128 stands for zero in the data rows.
Here are some points:
[152 142  90 128  74 155  73 113 131 113 108 152 120 150 155 119 121 185
 186 104 109 124 133 125 102  95 126 121 122 112 160 133]
[156 107 122 105 144 150  93 117  95 122 117 102  90 147 148 139  91 117
 142 137 101 123 118 100 115 135 146 148 134 103 134 166]
[129  72 149  99 102 132 117 106 131 165 138 120 142 128 135 116 142 105
 153 127 144 127  86 136 114 154  89 126 136  89 151 151]
[194 126  87 149 105 157  73 132 125 104 132 172  91 138 150 177  96 174
 179 147  93 148 159 127 166  96 156 117  96 126 153 141]
[136 115 115 169 119 132 109 116 139 111 126 140 114 106 169 108 187 120
 114 142 128 153 134 106 136 115 131 115 107 134 110 125]
[158  87 159 149 118 168 138  97 135 126 112 138 117 134 143 111 113 128
 124 109 125 155 160 145 127 120 127 107 127 117 130 114]
[138 110 122 114 138 196 123 108 166 100 131 111 126 162 142  94 159  99
 115  72 200 121 144  88  77 140 103 140 151 130 146 122]
[141 110 110 118 115 110 139 141 111 157 133 136 123 116 129 116 133  99
 141 132 171 117  67 119 125 134 103 116 156 101 117 163]
[149 121 105 116 111 165 102 110 169 129  89 161 160 110 136 120 117 119
 127 113 153 148 145 122 129  99 153  97 128 110 150 137]
[153 128 122 138  90 129  58 134 133 150 143 164 113 141 194 132  88  95
 134 110 148 103 103 111 144 117 129 140 154  94 176 188]
[118 135 107 135 183 119 142 127 105 182 118  95  95 140 142 132 140 105
  97 131 119 143  99  97 160 164 148 116 126 114 141 144]
[ 80  94 122 114 157  96 165 135 126 140 158 113 170 156 109  95 121 123
 109 123 108  99 114 130 120 159 113 157 124 103 137 119]
[109  97 108 129 147 103 125 148 137 149 139 136 143 149 136 156 122 108
 100 139 145 122 118 157 136 128  84 133 140  84 139 109]
[143 147 138  96 117 104 118 142 135  89 118 123 110 123 119 107 130  95
 116 152 112 122 128 138 139 161 145 148 116 143 110 163]
[100 147 161 109 137 110 161 128 131 136 135 115 104 133 111  85 133 177
 130 119 119 114 130 116 148 107  95 138 170  97 166 131]
[117 139 118 165 109  83  64 151 127 113 115 163 109 101 147  93  99 172
 185 110 147 101 132 198 140 137 152 113  81 156 101 136]
[120 162 100 154 129  96 124 143 100  83 145 139 131 124 117 139 134 178
 151 102 107 135  98 122 152 144 151 155 108 169 140 167]
[119 159 125  80 176 110 176 157  94 119 173 131 113 119  92 176 128 137
 132 141  41  95  97 146 140 151 130 163 109 101 139 130]
[ 96  35 119 128 107 181  57  87 178 132  86 104 163 136 166 117 145  97
 132  87 244 175 140  90 151 155  80  90 160 133 133 172]
Here are 12 more points, each followed by its number:
[114 114 139  97 127 146 135 161  93 182 122 130 145 119 130 119  95  84
 128 130 121 112 125 100 134  99 126 103 155  89 153 121] 0
[183 121 131 129 163 137 200 176 144 127 178 113 114 140  65 138 176  97
 102 137  54 147  88 103 105 154 134 157  96 128 164  90] 1
[115  96 116  95 124 130 173 132 126 133 129  95 100 121 118 166 111 129
 120 170 127 114 166 160 164 103 137 133 113  91 162  94] 2
[104 129 130 128  68 173  65 110 154 116 109 131 114 139 186 134 151 150
 152  82 154 140 139  82 122  94 127  73 131 126 146 159] 3
[ 60 120 144 187  51 151  73  85 151 142  48 160 127  80 211 103  86 161
 133  88 208  94 157 143 143 117 156  84 174 178 111 194] 4
[122 114 132 133 138 146 125 113 153 147 116 120 145 146  99 141 150 131
  81 100 155 124 133  99 134 113 129 127 163 130  98 107] 5
[118 113 149 112 160 125 117 112  74 100 133  94 144 121 124 130 109 137
 120 123 139 128  97 159 126 161 126 137 132 109 126 112] 6
[166 168 100 143 105 139  81 109 139 144 144 149 116 129 138 133 147 168
 137 105 137 136 155  79 131 150 167 151 104 127 114 121] 7
[171 108 133 114 104 155 118  92 125 120 132 135 125 117 124 162 136 140
 119 140 125 108 175 168 132 108 136 124 120  96 167  94] 8
[139 146 140 164 122 126 135 121 165 109 110 148 134 126 129 131 146 137
 137 147 159 120 155 155 143 107 135 109 158 177 132 153] 9
[161 146 110 127 125 133 144 144 110 105 141 142  94 145 100 156 149 187
 140 151  56 141 123 150 133 114 142 145  83 140 140 125] 10
[183 132 132 116 178 115 172 146 132 131 155 152 122 114  81 144 162 108
 128 160  82 138 134 153  87  96 123 162 122 109 178  85] 11
Which of these numbered points is nearest to each point below, looking only along the 6 directions in which the first points spread most? Its number follows each.
[168 128 153  90 173 160 194 149 115 117 134  89 137 150  50 144 189 109
  73 146  46 177 115  96  99 114 132 167 113 135 140  99] > 1
[124 118 140 149 173 146 175 145 104 113 125  97 108 130  82 158 156  97
  89 138  76 174 126 105 131 136 138 126 120 161 121 108] > 1
[136 159 159 115 158  74 182 141  50 137 149  72 107 117 105 115 124 129
  82 145  54 138 110 162 108 146 146 164 100 123 123 148] > 1
[133 165 140 125 170 109 148 143 103 155 122 112 100 141  96 156 169 131
 115 145  80 139 121  80 130 169 119 178 113 108 138 145] > 1
[131 126 143 117 129 150 204 104 134 105 129 126 115 125  84 146 106 130
 112 182  74 134 139 133 104 101 183 132 139 137 149 126] > 11
[141 107 133 106  94 190  82 102 152 130 107 160 130 135 196 129  97 136
 134 101 217 117 150  93 103 109 120  51 131 133 138 161] > 3
[120 123  91 153  67  96  98  72 156 161 108 182 145 128 182  81  96 154
 193 116 235 115 125 159 119 133 115  88 147 123 116 172] > 4
[158 122 126 115 105 155 115 145 112 132 125 159 155 137 105 176 132 166
 111 125 104 134 113 111 101 123 136 127 107  91 142 140] > 8
[106  99 118 164 117 138 103 120 119 120 120 124 152  91 119 128 113 155
 134 135 148 134 170 134 138 116 151 113 141 159 110 119] > 9
[ 97 125 116 159  99 114  98 125 154 112 131 128 133 120 150 103 124 163
 150 122 152 121 152 143 146 149 143 127 136 151 122 159] > 9
[117 123 156 132  91 128 118 106 144 167 112 113 123 126 185 125  69 107
 130 123 217 111 140 137 148 119 128 110 153  82 113 125] > 0
Now 12 new points, numbered from 0 again:
[140 138 148  95 183  96 152 158  97 150 165 103 122 149  69 147 111 119
 122 137  86 138  98 155 131 130 141 153 109  81 130 143] 0
[115 104 157 134 121 117 126 150 130 115  88 150 127 108 147 137 167  77
 143 117 163 145 114 101 113 132 112 110 154 135 138  94] 1
[164 146  87 134 132 100 146 156 100 108 157 146 141 169  96 134 173 167
 130 143  79 120 134 143 146 115 138 141 129  95 139 124] 2
[158 150 127 120 134 154  98 129 133 108 117 155 134 112 142 102 156 148
 145 114 115 129 130 104  97 128 119 116 113 137 145 151] 3
[155 139 118 108 130 154 106 143 127 135 149 140 133 103  86 128 160 181
 121 108  97 137 136 125 118 112 156 152 107 127 127  97] 4
[113  70  96 157 134 115 106  91 134 141 117 126 141 103 151 134 105 136
 151 139 180 132 129 165 122 105 138  62 139 135 121  96] 5
[117  92  98 132 125 157  88  74 176 123  98 136 189 145 204 116 124  70
 135 104 207 125 146 103 139  89 122  69 165 156 143 136] 6
[139 126  89 138  80 147 100 102 137 102 141 134 130 134 154 149 107 140
 147 102 117 156 103 143 132 116 139 148 113 121 124 121] 7
[138 153 141  85 141 142 145 110 143 141 119 141 125 122 147 125  99 105
 109 141 111 143 108  99 141 147 168 137 129 114 172 148] 8
[ 89 124 152 103 144 129  89 114 144 162 122 116 147 120 138 112 146  73
  98  83 178 128 109 124 118 124  83  98 135 150 150 147] 9
[103 148 155 133 146  74 185 155  74 109 146 117 106 103 101  98 148 122
  95 132  91 124 118 140 140 134 107 171  79 166 137  71] 10
[129 177 118 129 128 133 107 107 113  88 148 139 107  93 153 124 145 188
 158 137 108 106 126 130 128 149 157 125 104 144 112 130] 11
The same question for these:
[126 111 146 153 157 125 184 144 146 139 141 110 109 121 119 114 114 132
 112 130 155 149 139 148 134 133  88 129 154 104 106 131] > 1
[175 120 107 135 130 163 137 145 135 135 126 149 107  94  91 132 114 175
 132 128  96  98 149  87 118 103 140 111 128 143 104 134] > 4
[ 90 129 136 172 154  51 176 170  87 110 133 133 155  95  79 130 102 194
 137 164  91 125 118 189 140 110 130  93 158 141  62  97] > 10
[163 237 116 178 100 129 127 171 121 110 148 125  67 102 127 117 130 191
 150 126  34 127 121 156 145 111 212 174  88 152 116 126] > 11
[112 126  90 114 185 148 160 152 127 136 137 120 136 141  81 131 137 123
 102 108 110 136 130 152 109 130 111 162 125 161 117  82] > 10
[156 143 166 127 146 109 163 156  99 123 159  86 153 158 109 131 152 113
 115 143  91 122 115 136 113 185 119 133 117  85 116 127] > 0
[149  81 116 157  83 174  70 102 185 105  83 144 167 111 185 136  79  88
 166 127 210 131 139  93 148  61 137  76 159 151 137 152] > 6
[125 120 160 146  84 157  88 112 174 136  95 134 125 105 166 172 146 136
 152  97 196 142 113  76 125 147 120 102 151 162 129 122] > 6
[186 115 122 134 107 159  83 130 157 146 121 150 101 147 172 137  90 143
 131 126 112 131 146 108 101 113 172 126  91 127 139 133] > 7
[129 179 112 154 125 104 152 148 110 135 113 138  91 106 126 153 141 148
 134 126  81  98 161 112 136 119 155 124 115 209 118 137] > 11
[102 107 145 132 141 132  93  94 162 161 139 155 119  94 152 113 163  84
 101 135 169 134 125 109 150 134 101 137 161 159  95 189] > 9
